In the rows, zero is written as 128.
Each path below is one point turned by a fixed rotation once a step. After each direction that follows a path, write how fast that rotation turns it, in degrees a step (0 if it stays still).
Each turn is a multiple of 5 degrees from 10 to 175, or 0.
Each row of a path follows its step; steps can be skipped.
Rotation 1:
step 0: [120 134 126 125 121 134 121 129 126 129 127 125 128 131 123 128 126 132
 125 134 131 123 138 120 124 129 137 128 122 120 127 126 125 129 118 127
 121 142 128 128 124 126 118 119 120 137 129 128 129 132 127 129 138 133
 135 136 134 122 124 123 135 137 119 125]
step 1: [126 132 125 129 125 141 119 138 122 130 127 123 138 129 125 125 128 125
 130 135 130 122 127 124 134 127 130 117 124 127 128 131 139 134 123 123
 135 132 122 119 121 131 122 125 138 135 140 122 131 125 123 125 132 128
 122 126 140 126 126 128 121 125 135 134]
step 3: [130 123 130 132 120 136 130 123 120 134 117 129 125 128 126 129 137 137
 133 133 142 132 132 122 129 130 139 127 128 132 136 122 131 136 126 128
 129 133 130 134 136 121 120 128 122 132 128 123 129 131 139 126 127 134
 139 126 124 121 123 118 125 121 124 129]
step 4: [127 123 134 117 121 127 127 131 120 131 130 131 137 138 126 126 128 125
 139 127 136 129 130 128 136 132 139 118 117 127 131 129 131 115 130 126
 136 133 129 129 132 128 124 126 138 140 120 124 131 129 129 125 136 126
 128 130 129 132 122 121 128 132 127 132]
step 6: [129 128 116 133 125 132 121 131 121 128 128 134 131 132 136 123 125 123
 124 133 133 139 133 125 121 129 135 133 124 125 133 121 120 138 114 126
 128 143 133 127 134 127 129 131 119 131 127 131 128 121 124 117 131 127
 125 131 132 119 123 122 128 127 128 127]
step 8: [124 130 127 124 128 129 127 129 115 121 129 129 130 128 117 141 122 131
 131 123 130 127 133 129 140 136 135 128 132 126 133 119 128 139 132 127
 128 132 131 128 116 134 127 122 131 127 129 133 126 139 121 125 135 127
 128 125 128 135 113 124 127 125 129 137]
step 10: [132 129 131 131 119 128 132 135 129 121 123 134 132 130 129 122 143 122
 133 124 127 137 135 124 131 134 137 130 121 123 127 127 126 120 123 138
 132 134 126 127 137 124 124 130 130 128 121 128 127 136 133 131 131 133
 119 128 135 121 116 125 124 133 130 138]
step 11: [126 139 129 126 130 134 128 125 128 129 132 130 129 125 123 139 131 133
 124 122 129 135 132 127 129 130 142 120 128 125 130 127 126 128 126 141
 142 124 138 124 124 132 123 130 126 128 131 123 134 124 134 123 146 129
 122 125 131 126 124 124 128 128 117 132]
step 12: [123 128 123 127 128 139 124 124 124 120 126 135 133 137 122 131 121 129
 118 132 126 131 128 119 130 126 134 124 123 135 137 123 130 130 119 134
 125 132 128 121 130 125 123 126 128 137 131 137 133 129 124 114 127 124
 115 136 120 134 128 123 131 133 125 129]
step 14: [118 126 124 135 130 137 133 130 124 125 131 127 138 127 134 133 127 126
 136 120 130 121 134 128 141 129 138 119 131 115 133 125 128 137 126 125
 131 131 123 116 130 133 127 133 128 125 134 126 121 131 131 128 134 138
 127 124 130 119 124 120 127 124 127 134]
step 15: [116 130 131 127 129 140 129 128 131 131 126 133 126 135 127 134 132 131
 140 138 127 126 130 125 136 136 133 130 129 138 138 127 124 130 129 134
 128 129 128 128 127 136 130 114 127 130 136 124 125 128 136 121 129 128
 128 135 126 125 127 120 123 142 124 136]
Speeds:
[127 127 128 125 129 128 130 126 129 128 127 128 128 126 128 128 127 128
 129 130 131 128 126 130 125 127 130 129 127 128 127 130 127 128 128 131
 131 128 126 128 130 127 128 127 128 127 127 127 128 132 129 127 128 126
 126 128 129 128 127 128 128 126 128 128] => 55
[128 128 129 129 128 129 129 130 130 129 127 126 127 129 129 128 128 127
 129 130 128 129 129 125 128 129 128 128 130 125 126 130 126 129 126 129
 131 127 129 129 130 130 129 126 128 128 130 128 128 126 127 128 127 129
 125 125 129 127 127 128 128 130 130 126] => 80
[126 129 126 129 130 129 127 128 127 129 127 130 129 126 132 127 130 127
 129 127 128 130 128 129 127 128 128 129 131 128 128 128 127 127 127 130
 128 128 128 129 129 128 130 131 128 127 128 126 126 127 130 127 128 130
 128 128 129 125 130 129 127 127 129 132] => 90
Rotation 2:
step 0: [121 142 132 132 122 138 137 123 128 132 128 127 124 119 131 131 127 119
 122 124 127 120 134 131 119 122 128 133 131 140 129 135 130 130 125 135
 128 128 126 123 133 127 125 124 117 132 128 122 131 125 126 134 120 139
 118 134 128 134 138 127 124 133 131 126]
step 1: [119 128 140 130 121 129 121 123 129 126 117 115 127 130 125 135 137 125
 130 131 126 127 131 130 135 115 128 125 134 137 130 121 136 123 134 126
 120 135 125 128 133 123 126 127 131 133 135 126 124 120 124 123 129 127
 117 126 133 128 135 127 134 139 133 131]
step 4: [128 130 137 135 120 130 122 130 128 134 114 115 125 123 123 132 136 125
 129 129 138 122 136 124 131 122 124 130 132 136 123 120 135 122 133 130
 131 130 124 130 133 122 123 125 121 129 134 121 136 125 130 131 129 125
 124 137 135 127 136 131 133 140 130 133]
step 5: [123 128 124 123 126 129 135 114 133 131 117 127 136 119 140 135 135 126
 126 130 121 128 123 128 122 122 125 127 133 140 131 125 129 121 130 129
 124 131 130 120 135 124 129 113 124 131 128 132 134 126 124 126 125 129
 128 127 134 143 132 131 123 133 133 128]
step 7: [127 129 121 128 121 134 119 135 132 127 112 123 125 125 123 126 134 123
 132 135 131 117 134 126 126 121 123 128 128 137 121 125 130 125 129 141
 132 123 125 124 131 119 116 129 121 124 131 124 135 126 135 119 127 130
 121 127 137 128 134 131 130 136 132 129]
step 10: [132 123 120 119 116 123 126 125 133 125 119 126 129 121 122 129 132 127
 126 132 130 118 126 129 132 117 121 120 137 135 123 129 134 128 128 139
 123 132 127 122 136 122 120 128 120 128 128 131 138 120 136 122 127 125
 120 125 132 135 130 135 131 127 126 130]
step 11: [120 124 126 133 126 140 123 124 125 128 117 129 128 131 124 134 134 121
 121 130 134 127 132 127 123 128 116 136 126 137 132 132 129 134 124 131
 130 127 131 123 131 131 125 118 121 128 123 125 138 122 117 126 115 124
 121 135 131 139 123 129 123 133 132 124]
step 13: [133 127 122 122 129 126 133 124 124 126 115 125 129 127 122 139 133 133
 127 128 138 118 130 134 123 121 126 115 130 134 122 130 139 131 135 138
 123 129 123 126 137 127 124 126 129 137 132 129 137 128 130 118 130 120
 125 129 133 136 127 132 122 130 124 135]
step 14: [123 127 127 129 123 130 121 124 127 127 117 135 126 122 129 136 136 129
 128 128 134 122 127 134 129 122 120 135 140 132 132 134 123 130 114 137
 127 123 132 121 128 132 126 122 128 129 115 128 134 128 126 129 118 131
 118 139 133 136 124 130 127 135 125 129]
step 15: [122 131 124 126 119 130 121 120 129 129 125 123 127 125 125 135 134 131
 126 135 134 126 138 118 133 123 130 128 126 143 131 122 132 132 121 130
 118 128 130 126 134 129 123 128 121 126 127 123 134 111 134 129 126 118
 126 138 123 126 135 126 134 124 136 133]
step 16: [127 131 125 124 129 135 130 122 115 130 113 127 129 133 129 126 136 128
 127 126 133 124 129 129 115 112 123 123 129 139 125 123 132 134 134 132
 124 128 124 121 135 126 131 119 120 135 130 125 136 129 128 117 133 125
 128 130 128 132 123 133 123 125 127 130]
Speeds:
[125 129 129 129 128 128 130 127 128 127 130 131 129 130 129 130 125 129
 128 126 126 127 129 127 126 130 128 129 129 128 128 129 129 126 126 128
 130 127 130 127 130 129 127 127 128 128 127 127 128 128 127 128 126 128
 128 129 129 129 127 124 131 127 128 128] => 125
[126 125 126 129 130 126 130 128 129 128 128 129 129 128 128 125 129 129
 128 127 129 130 127 126 129 128 128 128 129 128 127 130 128 127 130 128
 129 125 128 127 129 128 129 125 127 129 127 127 130 128 126 127 128 129
 126 127 128 128 126 130 125 129 128 128] => 125
[128 130 127 128 131 127 127 129 130 129 126 130 127 126 128 129 129 130
 130 128 130 126 129 128 128 130 128 129 127 127 128 129 129 128 129 129
 128 126 127 130 127 127 127 129 133 128 129 127 128 130 129 128 129 128
 128 127 129 129 124 126 129 129 129 130] => 70
